Each path below is one point turned by a fixed rotation once a step. After each direction that follows a path, write how fast that rotation turns it, in deg/step (0 if it stays still).
Each turn is a multiple of 5 degrees from 10 to 175, or 0.
Each row of a path follows its step; steps can be skipped.
Rotation 1:
step 1: [  7  -1 -11 -10   3  -3  -2 -16  10 -12  -8   4 -10  -8 -12 -11  -9   4
  -8   9  -2   6   8  16  -4   9   7  15 -19   5   4   2  17  -2   8   6
 -10   3   1  12  -3   0   2  -2 -15 -13  -1  -6 -17  -7   9]
step 2: [  3  17 -12  -5  -1  -4   1   1   3  -5 -13   4 -13   0 -30  -2   6  11
  10 -10  -3   4  -9   0  -8   5  12   8   1  -2  -1  -8  -9 -13   9   5
  10  -5  -3  -1  -6  -5  -4  -5 -11 -13   8  -2 -11 -17  16]
step 5: [  5  10  -3  17   2 -11  -4  14  13  -6  -3  -4  -6  12   6   0   5   5
   2   1  -3 -10  -4   3   2  15   2   4  -7  10   3 -10   7  -5 -16  14
   7   3  12  16  -7  -8  -8   0 -11   8 -18 -16   1 -13   8]
step 6: [  5  17  -4   2 -13 -12 -16   0  17 -10  -3  -1  -4   0  -7  -4   8  -2
   2 -18  -7   8  10  15 -13  13   5   2  -4   2  -6  -6  12   9  -5   4
 -15  -3   1  17  -8   0 -11 -12  -3  18  -2   1  -3   0  -8]
step 7: [ 16  14   0  18  -4   1   8  -6   5   3 -11  -2   1 -20 -18   7  23   2
  10 -16  -6  10  -1   0  -1   7  12  -4   1 -10 -12  -1 -14   2 -11  -4
   3  -1  -6   0 -13  -1  -1  -8   1  11  -9   1   5  -1  -5]
step 8: [ 16  -9   6   3  -3  -7  11   8   8  -1  -8  -8   4 -14   6  10   8   0
   5   9  -5   3  10  15  -2   2  -1 -11 -19  -1 -14 -17   0  -1  -6   4
   5  11  -4 -12  -7   4  10  -8  -8  12 -17   8  16   8   6]
step 9: [  2 -17  -4  14   5   6   1   7 -13  -3 -12   0 -10 -10  -6  -5   9   3
   4   3  -8   1   5  16  -7   0  10  -4 -18  -2 -10  -7  28  10 -15  12
   2   6   2  -1  15   5   2  -2 -13   2   1   3   2  -6 -10]
step 10: [ 10   3 -11  20 -12  -5  -4  22  -6  10 -22   7 -12  -6  -4   6   3  11
 -10  -8  -4  -2   4   4   1  -7  11   9  -6   5   9 -13   2   2  -8   2
  -1  11  -2   2  -3   5   3  14 -17   5  12  -5 -11  -1  -1]
step 11: [ 17  -2 -14  -7 -13  -2   5   2   9   7   3  11 -14   2 -18  -7   0  -9
  -4  -7  -3  14   9   0  -1   1   8   4  -8   8  -5 -12  -7   9   0   5
 -21   6  -4  -9   0   0  13  10 -10  15  12   7  -7  12   0]
step 12: [  3 -12  -4  -2   0   3  25  -7   2  12   5   2 -10  -8 -12  -1  14  -6
  13  -2 -12   1 -15   4  -5  -1   9   3  -9   5  -4   4  -6   7  -9   1
  -6  -1  -4 -19 -12 -11  19   9  -8   3   2 -13  -8 -12   4]
step 13: [  2 -15 -13 -11 -12 -18   7  16  -1   2  -2  -4   0   4  12  11  -4 -11
  20   5 -11 -10 -17   7  -2  -7   7  -6  -6  15   1  -7   4   1  -7   8
   1   0  -9  -6  -4 -11   3  -7 -20  -1  -1  -2  -3  -4   9]
Speeds:
[ 3  1  1  2 -6 -2 -2 -1  0  1 -1  1  4  0  0  2  2  1  1 -3  2  1 -1  2
  6 -2  4 -3  2 -3  6  3 -3  3 -1  3 -2  0 -1  0  1  1 -3  0 -1 -4  3  3
  0  4 -3] -> 100
[ 0 -3  2 -2 -1  1  0 -3  1  0 -3 -3 -2  3  5  0  3  3 -3  1  0  4 -2 -6
 -3 -4  2 -1 -3 -5  1  0 -2 -1  3  4  0 -2  2  4  0 -3  2 -1 -2  5  3  0
  1  0 -1] -> 0
[-1  0  1  3  1  0 -4 -1 -1  4 -2  1 -3  0  5 -1  1 -1  5  6  4 -2 -1 -1
  0  0 -1 -3 -5  5  2  3  6 -1 -3 -2  2  2  2  2  1 -2 -3  0 -3 -2  1  1
  1  3  1] -> 80
[ 5  4  2  1  4  0  2  0 -2 -3 -3 -1  4 -1  2  1  2  1  1  1  0  0  4 -1
 -3 -1  1 -1  1 -3  1 -5  3  3 -1 -6  1  3  5 -2  1  2 -1 -1  2  3 -2 -1
  0  3 -5] -> 35
[-3 -2  4 -1 -3  2  2 -4  1 -2  5  2  0 -2  0 -4  0  0 -1 -2 -2  6  2  2
  1  1  0 -4 -2  1  0  2  5  3 -1 -2  0  2  0  3 -1  4  2 -3  1 -1  6 -4
  0 -3 -3] -> 135
[-2 -5  3 -3  1 -4  6  2 -3  0  0 -5  4 -1  2  0  3  1  0  1  0 -3  1  0
  1  2 -1 -2  0  1  1 -2  0  1 -5  1  1 -1 -4  4  4 -2  5  1  0 -3 -2  4
  0 -2 -1] -> 80
[-3  1 -2 -2 -3  0 -6  2 -6  2 -3 -1 -1 -2 -3  3  1 -1 -1 -2  4  0  1 -5
  0  2  3 -3  5  1 -1 -3  3 -1  1 -3  0  1 -6  3 -3 -1  1 -2  2  3  2 -2
 -1  1 -1] -> 95
Rotation 2:
step 0: [ 21  -4   2  -3  -2   6   1 -22 -18 -10  10  16 -12   1  14  10   5  10
  13   2  -2   8  -5   3  -8   6   1   4  15   5 -16  -2 -11  -2  13  -1
  -4   3 -14   9  -6   1  -1   2  -8 -10 -10  -6 -11  -5  -3]
step 2: [  7   8  -2  17  -3  12  -5  -7  -5   2  12  14  -3   1   1   7  -5  -3
  11  -8   8   0 -11   6  -3   5 -10  12   7   6   7 -20   3  11  13  -6
   2  -2   5  -1  10  19   2  -5  13  26  -3  12 -10 -11   5]
step 4: [ -2  -6  -3  -7   8   7 -13   1   5 -10 -12  13   6   4  -2   8   3 -10
 -10  -3  -6   1   5 -18  -2 -10  -2 -13   7 -11  10 -14   4  11  26  -9
 -10  -5  16 -12  -5   9  -5  -3 -10  13  -6  -7 -14   3   0]
step 5: [-12 -12  -3  -7  19   3   4  -9  -4  -9   1   4  -3   3 -13   8 -13 -22
  -2  -5   2  -6  13  -7 -25  -9   1  18   2   0   3   3  -5   7  19  12
   7  10   3  -8  -2   0 -12  -2   8   5   4  -9   3  -9  -6]
step 6: [ -7 -10 -16 -17  17   5 -10  -4  -4  -5   0  -4  -8   1 -12  17   3  -7
   5  16  12   4   2  -1  -7   4  -2  -5   3 -16 -11 -14  -7 -12  10 -12
   2   5  -7   7  11  14  -8  -1   3  -1  14  -8   5  14  -8]
step 7: [-11 -12  15  -6  -6   9   2   1  -8   2   6   5  -8  -5  -5  16  -4   0
   9  21  -9  -6  -6  -1 -18  19 -11 -10   2  -6   3 -10  -2  15  14   4
   4   0   2  12  -4  -4   3 -13 -11 -12  17  -9   7  -6  -1]
step 8: [ 10 -19  -4  11   8  -5 -10 -12  -6 -13  21   2 -13  -4  -5   2  -5   7
  13  12 -13  -1  -3   4  -2   5 -10  -1  -3  20  -8 -12   6  -6  16  -1
  -5   1  -7   1 -12   5 -14  -6   1 -18  -1   2  -1   3   7]
step 11: [ 14  -5  -9  -5   0   2  -8 -22   0  -3 -11  21  -5  10  -8  10   8  17
 -16  -6   7  -8  11  24 -10   0  -3   3  17  -1   7  -4   5  10   7   5
   1  -2  -5   2  -3   6  -6   5  -9   3 -17   5   2 -10   2]
step 12: [ -2  -3  -3  -6   6   3 -11 -10   4  -7   0  17   1  -2  13  16  -4  -4
   3   2  15  -3   8  -4   1 -13  -2   4  -6 -17   2  -1  11  13  21   0
 -27   3  -3   7   3   5   4   3  -1  22  -4   5  -1  -8  17]
step 13: [ -6   4 -10   2  11   5  -2 -13 -15  -2   2   9  -4   2 -10  19   5 -14
  -1  -4  -7 -10  14 -16  -9   5   6  -1 -13  -4   6  -7   7   1   4   8
   7   9   2   2   8  22   4  -6  11  12  -6   2   4 -25  -3]
step 15: [ -1  -9  18  -9   8  10   8  -6  -6 -20   0  -5  -2  -4 -12  16  -7  -7
   1   5 -10   5   0 -10  -5  13  -5   1  -3  -1  12  -5  17   6  16  15
  -6 -10   3  -3   4  10  -6   1 -13   0  12 -17  -8   9 -13]
Speeds:
[ 1 -2 -2  2 -5 -3 -2 -2 -4  1 -2  0  2  1  1 -2  5 -4  1  2  2  0 -1 -1
  0  1  1 -5 -4 -2  0 -4 -1  2 -1  3  4  0  7 -1 -2 -2 -3 -1 -3  0  1 -1
  1 -4  2] -> 120
[-1  7 -1  2  6  2  4 -2  0  2  0 -3  3  3  1  2  3 -1  0  2  0 -3  2  0
  0 -5  0  1  1 -6  5 -3  0 -1  1  2 -2 -2  3  0 -1  0 -2 -2  2  1 -5 -1
  1  0  2] -> 40
[ 3 -1 -2  2  1 -3 -4 -3 -1  2 -1  1  0  2 -2  2  2 -3  1 -4  3  1 -3  5
 -2 -2 -3  2  0  4  1  2 -2 -3  1  0  2  0 -3  0 -1 -2  0  0  6 -6 -2 -4
 -1 -3 -1] -> 130
